(in the rows, 128 means zero)
One turn moves every row onto another: examples first, then more rows asked:
j312: [127 163  89  96 126 143 112 111 122 166 143 142 151]
j526: [126 130  89 110 132 138 146 138 145 182 148 114 130]
j571: [146 161 100 150 131 123 125 113 156 110 147 130 103]
j364: [157 145  89 132 148 132 109 148 134  99 125 114 113]
j799: [126 142  86 106 142 157 134 136 154 149 109 135 155]
j22: [125 129  85 140 135 130 149 130  79 148 123 160 127]
j495: [164 156 135 117 134 115 113 129 104 109 132 103 155]
j44: [143 113 117 159 119 131  94 118 126 131 140 133 106]
j715: [149 157 122 103 112 111  87 123 125 120 130 139 156]
j951: [127 152  83 126 160 101 138 162 145 147 113 139 121]
j489: [159 145 123 142 107 105 135 134 147 103 133 106 155]
j321: [128 129 138 134 154  91 145 163 141 136 140 108 129]
j84: [138 145 106 121 116  96 125 133  75 159 131 132 156]
j136: [148 118 114 134 151 130 172 143 101 162 130 118 118]
j820: [110 135 133 141 118 122 163  98 104 145 138 150 132]
j481: [155 145 128 145 106 111 140 109 116 128 176 119 126]
j699: [129 126 111 104 118 147 151 129 112 168 136 129 175]
j199: [144 132 109  92 133 145 111 139 139 172 132 116 159]
j224: [139 133  92 134  99 136  94 107 105 123 118 138 128]
j76: [161 146 116 111 132 119 109 141 165 119 115 106 134]
j113: [149 115 122 133  93 130 138 109  90 139 141 115 135]
j672: [153 151  97 128 135 118 108 121 101 153  95 103 133]
j473: [107 111 115 149 128 113 164 134 143 151 133 134 109]
j862: [135 129 129 115 139 109 161 157 154 135 167 145 125]
j877: [163 169 105 106 159 137 111 126 106 128 113 146 140]
j274: [130 138  69 116 110 151 137 122 122 160 123 114 149]
j447: [140 158 111 115 155 131 138 136 169 111 134 151 118]
j609: [124 161 115 119 160 102 117 155 135 112 151 159 129]
j373: [113 139 116 157 159 127 167 124 123 122 121 129 110]
j125: [130 110 102 152 113 110 117 139  87 138 138 111 120]
j185: [132 136 127 137 134 119 160 127  80 125 169 143 131]
j438: [132 136 140 143 121 118 105 122 128 108 125 162 159]
j379: [170 142  98 101 150 114 125 175 126 132 133 131 144]
j160: [143 134 148 135 141 115 117 134 141 129 173 158 122]
j997: [128 161 127 119 168 103 166 137 122 161 135 141 132]
j760: [115 155 116 144 132 113  98 108  94 121 109 139 139]
j723: [106 133 103 115 142 154 140 117 128 177 129 151 142]
j56: [132 100 136 160 125 114 136 148 149 125 126 130 136]
j846: [129 159  94  93 134 136 156 136 143 156 152 139 162]
j982: [120 152 116 163 117 115 159 108 134 107 129 146 141]

j438 goes to j982
j447 goes to j224
Now these:
j495 goes to j185
j877 goes to j22
j699 goes to j846

One turn moves every row onto another: examples first, then more rows asked:
j682: [128 122 117 161 128 137 124 142  94 186 124 140 153 117 135  81]
j298: [121 122 123 142 155  98 146  91 129 134 143 137 138  94 128 146]
j976: [128 130 125 161 168  97 138 112 136 136 141 121 155 113 123 161]
j979: [143 140 124 116 119  96 110 129 134 165 110 119 133 153 108 107]
j141: [ 72 117 145 148 150 130 137 115 151 120 106 134 141 121 129 119]
j864: [164 114 144 113 122 109 112 132 127 145 123 102 133 159 116 122]
j457: [141 130 139 177 149 165 147 121 152 123 120 128 145 113 135 145]
j754: [137 136 113 100 128  96 105 139 118 158 121 107 119 131 117 105]
j283: [142  98 131 131 159 141 131 127 137 102 100 105 145 110 146 152]
j492: [152  98 101 145 151 142 125 127  93 164 135 143 130 110 156  97]
j169: [101 102 126 134 151 149 143 118 127 105 126 118 132  80 139 116]
j970: [118 124 132 128 131 157 105 138  89  97  97 141 133 118 144 132]
j213: [104 131 129 156 152 162 147 123 136 119 138 131 125  84 142 123]
j465: [161 108 113 139 137 142 129 135  74 154 115 147 145 121 143  90]
j54: [125 116 152 147 141 123 140  97  83 121 120 104 164 114 140 142]
j734: [109 135 123 141 133 140 122 151 145 116 144 165 131  95 111 130]
j187: [120 116 114 170 150 146 118 146  98 176 103 131 163 135 131  87]
j374: [147  97 106 146 139 150 123 124  87 169  97 139 139 112 143  93]
j923: [163 132 131 122 133  99 116 157 130 148 127 119 138 151  99 120]
j721: [155 120 127 107 122 107 122 140 146 155 115 111 145 141  98 116]
j625: [126 126 146 116 146 144 133 122 129 103 101 109 127 115 160 152]
j456: [123 124 126 176 147 134 115 146  87 174 109 150 138 143 128  93]
j838: [103 124 142 110 127 101 111 131 121 152 138 113 111 141 115  96]
j646: [ 96 121 159 167 145 117 131  96  89 136 113 112 141 120 133 140]
j552: [160 109 115 164 130 141 118 140  91 186 111 134 141 117 138 101]
j395: [127 128 128 105 124  96 119 136 122 154 132 140 102 125 103  99]
j843: [124 108 147 181 153 148 134 121 155 122 100 119 152 129 120 144]
j977: [104 136 147 151 125 154 107 135 108 107  90 152 150 144 130 129]
j709: [116 122 123 107 131 101 110 143 137 162 121 113 108 121  99 106]
j558: [ 87 144 158 138 143 137 134 122 146 115 102 123 141 136 144 136]
j643: [151 126 126 149 132 144 118 149 150 115 129 157 134 108 112 154]
j527: [131 116 119 182 153 136 123 135 117 177 128 149 157 147 137  96]

j970 goes to j734
j625 goes to j213
Now these:
j754 goes to j682
j465 goes to j395
j843 goes to j283
j374 goes to j709
j492 goes to j838
j646 goes to j976

